In the data rows, 128 means zero.
Here are some points, one per row:
[132, 188, 138, 141, 79, 138, 103, 96, 201, 110, 87, 145, 102, 139, 140, 105, 155, 150, 120, 189, 131, 198, 177, 116, 112, 103, 128, 37, 106, 145, 169, 175, 118, 144, 110, 147, 105, 126, 128, 138, 59, 150, 153, 92]
[164, 111, 106, 134, 146, 77, 52, 169, 97, 123, 105, 145, 83, 136, 143, 122, 246, 105, 149, 116, 147, 104, 75, 70, 73, 126, 203, 186, 81, 130, 147, 102, 111, 94, 168, 38, 133, 188, 144, 106, 69, 193, 93, 151]
[137, 130, 58, 122, 122, 160, 125, 90, 125, 106, 33, 72, 102, 164, 108, 204, 97, 162, 145, 97, 161, 124, 172, 92, 76, 126, 127, 124, 195, 186, 108, 125, 100, 197, 131, 198, 105, 169, 190, 133, 113, 168, 137, 109]
[110, 116, 86, 80, 1, 82, 88, 168, 89, 180, 142, 127, 118, 141, 168, 101, 121, 129, 148, 105, 182, 154, 104, 223, 75, 153, 146, 134, 99, 132, 131, 94, 38, 184, 74, 154, 136, 45, 95, 117, 150, 73, 113, 158]
[104, 149, 115, 145, 137, 128, 120, 122, 132, 158, 96, 117, 153, 112, 136, 134, 152, 163, 89, 119, 88, 127, 149, 167, 155, 117, 174, 180, 69, 132, 107, 164, 154, 94, 131, 207, 49, 139, 169, 216, 192, 118, 134, 224]
[83, 132, 158, 129, 108, 174, 137, 140, 194, 126, 148, 148, 111, 76, 126, 45, 84, 202, 84, 147, 94, 97, 113, 138, 88, 99, 90, 168, 141, 124, 66, 127, 58, 45, 151, 154, 126, 74, 172, 77, 103, 184, 116, 127]
[147, 112, 175, 185, 78, 87, 88, 154, 156, 127, 121, 150, 94, 106, 118, 146, 147, 51, 106, 174, 70, 124, 136, 129, 108, 77, 101, 165, 192, 125, 117, 110, 194, 150, 193, 121, 184, 78, 149, 124, 158, 86, 143, 174]
[133, 137, 154, 152, 194, 141, 188, 171, 163, 140, 108, 118, 153, 131, 114, 152, 154, 121, 161, 113, 230, 122, 111, 111, 134, 159, 102, 146, 86, 186, 147, 37, 136, 127, 149, 108, 112, 95, 88, 135, 197, 136, 152, 87]
[111, 125, 151, 95, 168, 127, 118, 151, 87, 160, 120, 137, 124, 105, 146, 133, 139, 129, 105, 237, 43, 74, 122, 102, 92, 255, 201, 123, 160, 199, 137, 90, 141, 142, 131, 155, 126, 103, 106, 147, 64, 101, 94, 144]
[157, 95, 163, 144, 131, 101, 148, 119, 114, 140, 110, 78, 151, 125, 113, 122, 142, 176, 0, 104, 161, 156, 162, 77, 92, 191, 59, 158, 108, 119, 117, 175, 136, 126, 142, 121, 114, 214, 130, 108, 110, 164, 226, 129]
[183, 124, 127, 125, 76, 156, 195, 165, 135, 198, 98, 64, 119, 224, 182, 174, 52, 155, 112, 139, 93, 76, 166, 101, 112, 74, 166, 132, 125, 111, 124, 115, 174, 116, 43, 154, 184, 192, 131, 123, 151, 204, 123, 54]
[143, 147, 152, 139, 118, 88, 118, 74, 139, 85, 133, 132, 116, 176, 116, 121, 144, 82, 110, 84, 148, 122, 0, 152, 152, 141, 115, 111, 134, 183, 81, 174, 132, 125, 100, 132, 156, 76, 162, 129, 167, 111, 164, 120]
[56, 130, 171, 143, 136, 80, 179, 123, 132, 101, 196, 142, 165, 149, 161, 163, 138, 156, 125, 153, 186, 122, 110, 152, 101, 108, 127, 115, 96, 124, 181, 65, 81, 157, 130, 141, 168, 155, 187, 145, 130, 98, 135, 187]
[184, 0, 100, 144, 170, 146, 87, 79, 96, 89, 106, 135, 143, 115, 116, 159, 128, 115, 161, 144, 115, 153, 167, 127, 115, 112, 75, 76, 159, 141, 149, 113, 119, 68, 81, 154, 76, 180, 122, 38, 176, 198, 130, 98]
[97, 109, 90, 69, 156, 120, 131, 165, 181, 68, 132, 80, 122, 214, 196, 101, 161, 131, 152, 66, 161, 163, 184, 162, 229, 255, 178, 59, 110, 99, 116, 94, 90, 97, 134, 133, 200, 140, 165, 78, 160, 155, 97, 170]
[184, 105, 94, 174, 159, 118, 197, 103, 141, 121, 144, 33, 81, 130, 109, 94, 139, 118, 109, 120, 120, 91, 99, 170, 129, 102, 45, 148, 118, 109, 160, 180, 196, 128, 86, 83, 97, 61, 95, 54, 113, 104, 82, 171]
[55, 131, 167, 92, 107, 157, 109, 49, 121, 108, 105, 125, 173, 112, 198, 118, 167, 139, 88, 69, 18, 127, 102, 121, 161, 99, 83, 167, 120, 126, 167, 131, 122, 136, 72, 70, 144, 136, 69, 125, 107, 77, 93, 94]
[112, 5, 166, 163, 169, 126, 111, 155, 135, 115, 159, 161, 145, 157, 154, 104, 125, 129, 160, 127, 101, 163, 116, 184, 76, 119, 147, 108, 106, 223, 0, 92, 191, 241, 126, 97, 111, 108, 96, 123, 127, 114, 133, 164]
[190, 185, 155, 88, 140, 142, 92, 100, 124, 7, 113, 105, 130, 107, 113, 117, 0, 116, 131, 106, 148, 113, 130, 164, 123, 153, 86, 190, 109, 134, 121, 112, 112, 124, 125, 78, 91, 149, 137, 142, 104, 148, 144, 77]
[91, 142, 120, 141, 129, 134, 135, 80, 87, 96, 74, 193, 166, 124, 121, 98, 135, 161, 126, 161, 195, 121, 107, 115, 140, 116, 124, 141, 149, 98, 145, 74, 229, 127, 179, 129, 129, 115, 83, 0, 136, 97, 117, 168]
[92, 138, 122, 142, 167, 62, 105, 101, 169, 159, 212, 150, 113, 141, 100, 140, 151, 182, 146, 120, 101, 127, 107, 177, 102, 126, 116, 182, 245, 95, 134, 119, 146, 149, 115, 107, 142, 114, 52, 145, 123, 138, 166, 124]
[126, 150, 84, 144, 123, 113, 196, 216, 20, 142, 62, 112, 154, 148, 69, 103, 117, 197, 190, 86, 100, 189, 184, 120, 142, 127, 61, 141, 164, 165, 195, 169, 112, 58, 122, 116, 219, 143, 160, 136, 155, 139, 155, 80]
[104, 111, 115, 56, 156, 159, 162, 215, 124, 8, 106, 135, 116, 134, 185, 185, 157, 155, 104, 197, 127, 121, 69, 112, 131, 112, 112, 132, 162, 65, 126, 147, 85, 120, 152, 86, 134, 101, 79, 169, 179, 132, 140, 163]
[82, 101, 129, 185, 104, 138, 143, 155, 155, 121, 200, 174, 127, 103, 139, 124, 96, 90, 139, 157, 145, 102, 170, 114, 155, 138, 143, 153, 161, 169, 164, 210, 97, 145, 114, 111, 90, 179, 95, 119, 92, 159, 90, 148]
[139, 119, 67, 15, 118, 116, 143, 115, 160, 127, 131, 112, 113, 0, 135, 161, 114, 134, 175, 89, 119, 157, 170, 118, 93, 120, 101, 107, 110, 111, 28, 157, 202, 77, 119, 161, 201, 217, 140, 113, 118, 66, 204, 109]
[121, 146, 68, 94, 153, 139, 166, 135, 96, 64, 185, 148, 166, 156, 135, 140, 185, 152, 76, 105, 135, 157, 237, 112, 67, 67, 147, 134, 100, 154, 76, 151, 145, 127, 98, 169, 142, 87, 144, 143, 113, 182, 123, 101]
[147, 92, 156, 118, 128, 122, 71, 209, 135, 106, 94, 90, 140, 123, 44, 124, 141, 178, 62, 84, 149, 143, 122, 156, 161, 121, 153, 106, 153, 132, 150, 77, 119, 138, 137, 194, 141, 151, 136, 105, 131, 60, 46, 109]
[48, 160, 107, 151, 140, 106, 133, 103, 136, 162, 105, 125, 141, 158, 116, 155, 128, 132, 139, 142, 117, 119, 179, 173, 94, 129, 74, 110, 119, 134, 44, 228, 110, 138, 178, 78, 135, 217, 103, 139, 141, 163, 22, 3]
[105, 94, 25, 224, 91, 208, 125, 94, 110, 112, 115, 168, 115, 190, 66, 112, 154, 54, 122, 202, 106, 97, 32, 97, 215, 103, 81, 152, 103, 107, 69, 85, 150, 112, 128, 102, 105, 129, 109, 217, 58, 69, 122, 122]
[127, 85, 104, 20, 183, 137, 128, 118, 176, 142, 108, 121, 141, 157, 84, 80, 73, 107, 142, 168, 74, 133, 107, 100, 155, 96, 143, 151, 54, 149, 137, 184, 66, 170, 161, 150, 93, 122, 122, 90, 145, 137, 171, 107]
[82, 150, 178, 120, 173, 162, 120, 125, 114, 224, 135, 124, 123, 127, 112, 110, 90, 51, 77, 173, 255, 103, 105, 117, 132, 67, 120, 88, 183, 130, 92, 100, 142, 70, 142, 80, 80, 107, 139, 166, 75, 88, 143, 107]
[133, 151, 234, 151, 159, 150, 200, 104, 99, 144, 123, 136, 81, 128, 0, 198, 147, 128, 132, 151, 120, 131, 135, 156, 106, 125, 172, 153, 86, 107, 65, 122, 38, 122, 101, 93, 142, 127, 118, 85, 120, 115, 136, 195]
[173, 109, 126, 149, 134, 147, 102, 79, 119, 131, 181, 219, 99, 92, 150, 60, 50, 147, 100, 117, 163, 119, 129, 48, 123, 173, 164, 79, 127, 78, 147, 102, 129, 140, 128, 118, 174, 135, 138, 189, 224, 93, 67, 131]
There is one direction along which these points spread out most. Take the direction at right angles to it along which they spread out most. Go by this last direction. Where along it does each point below lie, from 0 to 99? The average is 50, and the first point in the table lies past the average. One standard deviation of the points above along it is 16.
[91, 142, 120, 141, 129, 134, 135, 80, 87, 96, 74, 193, 166, 124, 121, 98, 135, 161, 126, 161, 195, 121, 107, 115, 140, 116, 124, 141, 149, 98, 145, 74, 229, 127, 179, 129, 129, 115, 83, 0, 136, 97, 117, 168] 49
[92, 138, 122, 142, 167, 62, 105, 101, 169, 159, 212, 150, 113, 141, 100, 140, 151, 182, 146, 120, 101, 127, 107, 177, 102, 126, 116, 182, 245, 95, 134, 119, 146, 149, 115, 107, 142, 114, 52, 145, 123, 138, 166, 124] 53
[110, 116, 86, 80, 1, 82, 88, 168, 89, 180, 142, 127, 118, 141, 168, 101, 121, 129, 148, 105, 182, 154, 104, 223, 75, 153, 146, 134, 99, 132, 131, 94, 38, 184, 74, 154, 136, 45, 95, 117, 150, 73, 113, 158] 13
[111, 125, 151, 95, 168, 127, 118, 151, 87, 160, 120, 137, 124, 105, 146, 133, 139, 129, 105, 237, 43, 74, 122, 102, 92, 255, 201, 123, 160, 199, 137, 90, 141, 142, 131, 155, 126, 103, 106, 147, 64, 101, 94, 144] 40
[126, 150, 84, 144, 123, 113, 196, 216, 20, 142, 62, 112, 154, 148, 69, 103, 117, 197, 190, 86, 100, 189, 184, 120, 142, 127, 61, 141, 164, 165, 195, 169, 112, 58, 122, 116, 219, 143, 160, 136, 155, 139, 155, 80] 51
[173, 109, 126, 149, 134, 147, 102, 79, 119, 131, 181, 219, 99, 92, 150, 60, 50, 147, 100, 117, 163, 119, 129, 48, 123, 173, 164, 79, 127, 78, 147, 102, 129, 140, 128, 118, 174, 135, 138, 189, 224, 93, 67, 131] 38
[133, 137, 154, 152, 194, 141, 188, 171, 163, 140, 108, 118, 153, 131, 114, 152, 154, 121, 161, 113, 230, 122, 111, 111, 134, 159, 102, 146, 86, 186, 147, 37, 136, 127, 149, 108, 112, 95, 88, 135, 197, 136, 152, 87] 41
[137, 130, 58, 122, 122, 160, 125, 90, 125, 106, 33, 72, 102, 164, 108, 204, 97, 162, 145, 97, 161, 124, 172, 92, 76, 126, 127, 124, 195, 186, 108, 125, 100, 197, 131, 198, 105, 169, 190, 133, 113, 168, 137, 109] 55
[147, 112, 175, 185, 78, 87, 88, 154, 156, 127, 121, 150, 94, 106, 118, 146, 147, 51, 106, 174, 70, 124, 136, 129, 108, 77, 101, 165, 192, 125, 117, 110, 194, 150, 193, 121, 184, 78, 149, 124, 158, 86, 143, 174] 56
[104, 149, 115, 145, 137, 128, 120, 122, 132, 158, 96, 117, 153, 112, 136, 134, 152, 163, 89, 119, 88, 127, 149, 167, 155, 117, 174, 180, 69, 132, 107, 164, 154, 94, 131, 207, 49, 139, 169, 216, 192, 118, 134, 224] 45
[139, 119, 67, 15, 118, 116, 143, 115, 160, 127, 131, 112, 113, 0, 135, 161, 114, 134, 175, 89, 119, 157, 170, 118, 93, 120, 101, 107, 110, 111, 28, 157, 202, 77, 119, 161, 201, 217, 140, 113, 118, 66, 204, 109] 55
[143, 147, 152, 139, 118, 88, 118, 74, 139, 85, 133, 132, 116, 176, 116, 121, 144, 82, 110, 84, 148, 122, 0, 152, 152, 141, 115, 111, 134, 183, 81, 174, 132, 125, 100, 132, 156, 76, 162, 129, 167, 111, 164, 120] 48
